128 stands for zero in the data rows.
Here are some points, one per row:
122/132/109/187/083/160/116/158/160/105/136/111/107/125/133/146/136/033/142/135/134/112/105/118/150/114/073/100/174/152/054/166/079/134/116/122/113/176/158/085/163/054/141/136/169/138/133/100/158/132/175/059/135/126/146/118/126/142/082/143/138/090/132/097
136/142/145/069/193/134/188/135/118/102/096/068/138/154/101/160/146/171/143/111/124/110/061/144/153/118/084/143/121/139/148/143/132/070/136/099/115/064/171/127/107/101/127/117/175/127/121/157/167/143/135/142/164/088/138/108/101/206/112/123/175/156/150/111
166/149/134/112/108/132/198/089/144/079/108/148/121/181/145/132/167/137/159/167/110/162/135/151/119/160/168/094/139/065/099/081/116/077/078/134/096/177/095/170/134/170/117/142/143/145/150/139/102/127/147/084/109/147/155/149/169/156/097/090/198/173/155/156
117/100/100/131/148/141/076/169/093/133/100/133/134/087/060/150/081/208/149/202/116/088/145/162/135/118/118/101/098/198/155/091/141/169/023/109/162/180/136/110/167/124/146/126/157/134/152/110/100/073/100/113/110/094/177/117/098/126/123/113/151/151/154/124
177/142/134/072/107/114/071/118/062/144/121/107/179/157/148/156/147/154/152/089/113/106/142/154/089/187/132/107/166/117/082/139/156/102/091/138/134/115/131/089/113/106/062/151/165/053/093/132/157/089/093/117/129/160/171/141/118/071/122/188/099/134/112/119
134/140/132/120/139/153/134/049/176/185/125/094/182/145/136/172/057/111/105/150/091/156/130/078/142/152/110/155/182/129/137/133/159/150/172/080/152/160/126/178/131/097/068/126/183/151/100/099/058/130/160/117/138/116/136/099/137/116/161/104/122/105/134/146
070/123/093/081/109/176/150/117/119/183/139/132/063/136/112/164/105/107/182/100/121/122/158/142/130/137/217/191/125/121/136/171/092/078/132/096/204/109/131/135/137/175/125/123/095/115/175/147/104/095/146/074/106/093/103/108/108/144/152/190/130/094/114/072
199/212/143/140/134/094/114/136/130/132/183/176/174/161/166/177/097/108/063/128/117/113/152/146/106/087/146/110/087/147/113/129/152/109/098/149/124/121/119/143/173/123/143/113/116/155/124/169/140/081/129/127/138/117/079/099/158/189/150/114/105/179/083/077
167/163/183/164/131/118/129/066/117/121/122/159/054/089/107/157/089/202/116/158/146/081/113/093/106/130/138/120/185/068/137/151/085/098/139/128/124/130/143/119/145/129/155/166/118/106/083/063/113/165/131/120/154/124/133/156/126/131/175/186/093/136/130/116
119/122/170/129/102/147/200/158/100/098/130/204/135/200/158/129/165/145/126/148/108/124/170/134/168/106/136/127/102/124/191/141/123/197/153/152/119/118/142/114/099/063/115/209/126/100/140/106/133/104/185/132/121/102/110/101/127/068/149/093/136/085/139/107
099/041/163/162/123/027/145/159/147/123/083/110/130/163/194/148/117/139/170/161/168/151/138/136/157/194/070/130/137/108/111/117/119/112/142/192/142/145/160/141/109/140/170/109/103/139/105/138/125/058/112/142/129/104/096/118/182/154/143/116/145/099/066/109
149/116/044/129/109/067/141/159/084/192/169/107/065/107/099/108/091/081/088/113/126/156/097/149/136/119/123/122/096/126/173/106/183/118/159/188/081/141/174/149/117/123/119/136/131/124/083/083/127/149/207/135/122/115/171/152/144/107/094/128/170/154/119/108
090/114/208/146/138/144/117/187/109/183/169/141/182/129/104/117/142/094/165/172/156/154/136/137/099/130/150/160/150/120/127/113/170/081/138/147/085/100/142/161/140/142/119/088/151/090/136/073/172/214/099/064/091/096/150/104/099/146/202/095/121/148/140/146
081/143/165/129/158/106/101/133/148/146/078/108/066/204/139/135/144/141/138/094/101/193/114/089/088/115/145/170/123/177/099/092/129/154/098/108/066/155/094/161/152/080/113/139/118/150/090/142/172/151/114/166/162/142/139/131/137/130/152/168/130/108/132/122
081/181/129/107/174/090/111/119/123/166/137/138/116/111/158/151/116/153/101/101/128/120/150/090/132/160/133/066/149/103/060/113/145/162/139/085/084/070/158/133/159/156/143/158/127/137/227/142/125/166/141/137/200/092/170/147/113/072/095/081/129/086/119/122
151/103/128/188/087/114/075/124/090/091/146/158/105/104/119/125/149/080/088/141/185/191/128/116/179/112/068/139/088/134/106/129/129/107/127/131/141/094/095/177/099/149/086/198/187/113/156/186/100/125/074/149/131/087/121/104/108/137/150/151/143/127/144/145
115/160/119/120/150/185/145/146/152/092/176/117/126/149/138/134/148/112/117/135/215/165/093/128/121/113/128/183/129/090/108/153/189/137/059/106/187/121/181/146/081/145/169/131/117/094/117/072/116/122/101/165/163/176/158/109/200/118/108/122/089/116/107/141
076/137/164/148/143/128/093/166/094/106/116/097/203/087/119/090/105/102/144/157/103/085/138/146/175/143/190/193/116/070/121/155/093/129/136/165/115/138/103/149/142/138/129/137/152/088/091/149/097/116/166/207/173/153/127/164/121/178/080/126/131/141/126/141
096/172/140/156/143/112/147/055/125/143/090/118/112/134/091/128/105/105/165/117/156/067/110/169/138/070/137/123/116/169/115/115/141/086/104/151/114/111/117/114/069/110/092/108/112/129/131/109/090/145/113/150/062/159/065/101/146/096/088/081/117/072/157/128
130/167/139/139/093/090/156/134/125/184/163/121/110/087/146/081/222/133/167/114/145/110/154/172/148/090/064/162/152/161/149/140/113/145/128/059/123/162/111/109/114/163/107/110/116/130/101/152/103/093/122/125/144/156/149/197/116/101/179/110/109/155/147/073
121/146/087/165/079/152/166/114/090/137/086/105/153/165/161/102/108/105/104/109/126/126/091/085/088/133/142/136/161/114/134/147/133/125/134/138/091/137/227/113/190/132/114/118/103/143/137/146/144/103/051/156/121/151/102/139/031/131/119/066/132/136/116/143
227/084/136/111/094/143/109/176/135/120/115/122/136/148/082/152/108/123/158/074/085/119/132/135/179/092/111/145/072/110/087/084/150/151/162/106/143/118/110/153/139/155/147/152/063/131/127/083/143/134/113/115/155/149/113/185/122/148/118/091/091/080/193/133
154/109/107/128/179/138/153/099/141/087/121/167/149/091/083/178/181/093/139/154/158/172/058/113/147/167/190/166/121/133/113/113/164/140/143/174/083/119/109/070/126/148/130/075/117/132/138/138/131/084/152/116/180/162/120/113/077/086/188/140/131/122/119/115
065/110/101/080/123/136/121/143/174/098/158/135/106/058/168/165/163/187/071/112/133/137/166/119/128/091/115/067/106/087/131/130/163/115/157/184/153/157/092/125/166/122/099/098/196/099/080/139/119/135/088/125/144/154/062/149/129/135/114/118/129/084/190/118
092/112/120/142/171/118/077/126/123/136/115/165/165/131/145/166/106/117/099/090/138/145/107/121/081/097/065/142/156/121/193/144/052/145/089/147/178/151/077/152/077/185/139/117/106/173/137/150/162/111/174/077/136/124/126/173/100/101/094/114/121/138/177/148
113/078/104/146/144/165/126/101/109/181/110/109/111/120/119/076/160/114/073/099/171/053/142/074/184/162/160/103/190/113/140/096/176/136/115/128/170/102/067/173/110/092/177/145/112/161/142/118/154/119/124/130/091/165/074/102/128/137/128/145/135/176/136/121
120/141/090/115/073/118/100/087/138/125/109/076/168/097/134/112/123/166/128/173/090/169/131/096/098/130/107/102/114/137/119/131/106/164/105/149/144/140/118/115/078/155/199/135/064/089/128/174/143/169/185/141/077/132/150/099/089/181/163/125/078/112/167/085
124/128/114/144/120/077/096/143/186/061/220/145/123/129/122/059/131/132/134/139/026/136/077/098/116/141/156/136/161/126/165/087/148/106/150/104/156/158/142/127/096/115/115/131/156/144/172/126/150/104/104/157/073/079/075/157/154/109/108/162/124/103/145/110
141/061/112/089/108/068/141/152/112/070/156/137/169/075/166/113/132/161/122/047/146/125/141/092/148/115/171/158/117/156/144/121/092/147/097/101/072/114/148/119/128/099/132/119/102/126/124/113/030/188/112/082/127/111/141/069/122/129/124/137/128/161/127/169
170/127/146/181/158/143/103/156/181/163/065/156/066/072/164/085/137/132/106/109/085/133/180/158/124/202/151/099/089/168/185/142/108/110/108/086/144/121/166/123/098/161/089/103/140/134/113/114/146/118/160/118/126/162/131/104/087/151/095/127/045/125/137/146
132/174/108/108/119/174/156/164/088/129/135/129/151/118/088/094/158/198/109/130/139/134/122/112/103/133/054/144/125/135/060/081/066/143/181/136/150/118/132/118/172/163/048/118/106/167/138/089/152/146/155/180/101/142/077/074/152/109/124/152/140/162/086/142
122/113/163/159/103/154/119/100/133/121/145/062/115/152/132/143/123/145/091/134/155/088/165/149/090/095/175/158/108/142/098/137/123/161/205/113/088/120/158/117/098/175/165/124/155/179/116/164/172/072/157/108/083/129/186/140/170/116/160/155/144/096/159/201
142/152/114/142/147/184/133/102/137/125/073/128/174/129/094/067/139/123/124/126/106/115/194/054/144/100/135/122/124/175/181/149/145/080/134/166/168/123/088/093/117/167/158/088/074/092/114/165/168/139/080/086/162/102/199/151/197/144/079/147/155/122/086/116
136/133/126/069/141/112/140/149/156/102/156/132/056/103/108/098/112/126/157/131/133/137/151/124/109/081/140/096/143/160/086/137/142/114/142/111/181/150/096/103/109/099/140/178/100/113/084/148/139/129/167/142/154/100/085/142/060/103/116/075/146/165/050/233
111/116/164/130/116/106/159/097/120/119/134/142/162/149/115/101/128/067/114/089/129/154/105/188/065/203/133/072/092/160/140/174/104/136/153/085/176/105/073/094/192/119/197/092/105/120/120/072/117/128/101/186/115/108/144/105/134/139/133/144/197/112/146/149
125/147/133/115/052/141/132/160/176/126/083/127/141/119/125/110/098/133/165/124/142/120/070/159/121/155/112/113/057/140/164/134/137/185/145/156/132/106/124/146/099/093/143/121/187/131/198/160/098/178/104/093/131/154/074/196/186/107/146/151/131/192/085/141
179/095/068/124/197/152/103/124/133/154/134/150/123/133/152/153/162/114/177/157/137/128/119/165/130/063/140/067/180/095/155/142/077/153/138/153/073/093/133/169/153/094/120/100/135/150/141/123/089/149/113/196/070/133/159/154/141/159/130/169/117/098/061/132
114/080/126/087/168/150/119/095/112/103/162/128/095/167/131/129/068/115/116/176/098/107/144/170/141/148/077/144/112/072/145/137/131/137/138/089/081/144/116/046/166/105/106/130/083/162/145/173/150/180/077/131/135/159/152/090/150/095/112/122/087/171/121/103
Along one direction, these points spread out more than along any other. Take the direction at right angles to it along which they spread out most. Then take the direction at right angles to both along which they spread out most. Go by this last direction. How many in every 100 of the points above lie lower along it than each point below? Answers are rounded to whole numbers. More than half of the points above lie lower than the first one.
120/141/090/115/073/118/100/087/138/125/109/076/168/097/134/112/123/166/128/173/090/169/131/096/098/130/107/102/114/137/119/131/106/164/105/149/144/140/118/115/078/155/199/135/064/089/128/174/143/169/185/141/077/132/150/099/089/181/163/125/078/112/167/085 : 45
170/127/146/181/158/143/103/156/181/163/065/156/066/072/164/085/137/132/106/109/085/133/180/158/124/202/151/099/089/168/185/142/108/110/108/086/144/121/166/123/098/161/089/103/140/134/113/114/146/118/160/118/126/162/131/104/087/151/095/127/045/125/137/146 : 87
081/181/129/107/174/090/111/119/123/166/137/138/116/111/158/151/116/153/101/101/128/120/150/090/132/160/133/066/149/103/060/113/145/162/139/085/084/070/158/133/159/156/143/158/127/137/227/142/125/166/141/137/200/092/170/147/113/072/095/081/129/086/119/122 : 97
119/122/170/129/102/147/200/158/100/098/130/204/135/200/158/129/165/145/126/148/108/124/170/134/168/106/136/127/102/124/191/141/123/197/153/152/119/118/142/114/099/063/115/209/126/100/140/106/133/104/185/132/121/102/110/101/127/068/149/093/136/085/139/107 : 47
070/123/093/081/109/176/150/117/119/183/139/132/063/136/112/164/105/107/182/100/121/122/158/142/130/137/217/191/125/121/136/171/092/078/132/096/204/109/131/135/137/175/125/123/095/115/175/147/104/095/146/074/106/093/103/108/108/144/152/190/130/094/114/072 : 37
113/078/104/146/144/165/126/101/109/181/110/109/111/120/119/076/160/114/073/099/171/053/142/074/184/162/160/103/190/113/140/096/176/136/115/128/170/102/067/173/110/092/177/145/112/161/142/118/154/119/124/130/091/165/074/102/128/137/128/145/135/176/136/121 : 32
076/137/164/148/143/128/093/166/094/106/116/097/203/087/119/090/105/102/144/157/103/085/138/146/175/143/190/193/116/070/121/155/093/129/136/165/115/138/103/149/142/138/129/137/152/088/091/149/097/116/166/207/173/153/127/164/121/178/080/126/131/141/126/141 : 11
117/100/100/131/148/141/076/169/093/133/100/133/134/087/060/150/081/208/149/202/116/088/145/162/135/118/118/101/098/198/155/091/141/169/023/109/162/180/136/110/167/124/146/126/157/134/152/110/100/073/100/113/110/094/177/117/098/126/123/113/151/151/154/124 : 71
154/109/107/128/179/138/153/099/141/087/121/167/149/091/083/178/181/093/139/154/158/172/058/113/147/167/190/166/121/133/113/113/164/140/143/174/083/119/109/070/126/148/130/075/117/132/138/138/131/084/152/116/180/162/120/113/077/086/188/140/131/122/119/115 : 21
130/167/139/139/093/090/156/134/125/184/163/121/110/087/146/081/222/133/167/114/145/110/154/172/148/090/064/162/152/161/149/140/113/145/128/059/123/162/111/109/114/163/107/110/116/130/101/152/103/093/122/125/144/156/149/197/116/101/179/110/109/155/147/073 : 74
096/172/140/156/143/112/147/055/125/143/090/118/112/134/091/128/105/105/165/117/156/067/110/169/138/070/137/123/116/169/115/115/141/086/104/151/114/111/117/114/069/110/092/108/112/129/131/109/090/145/113/150/062/159/065/101/146/096/088/081/117/072/157/128 : 39
166/149/134/112/108/132/198/089/144/079/108/148/121/181/145/132/167/137/159/167/110/162/135/151/119/160/168/094/139/065/099/081/116/077/078/134/096/177/095/170/134/170/117/142/143/145/150/139/102/127/147/084/109/147/155/149/169/156/097/090/198/173/155/156 : 13
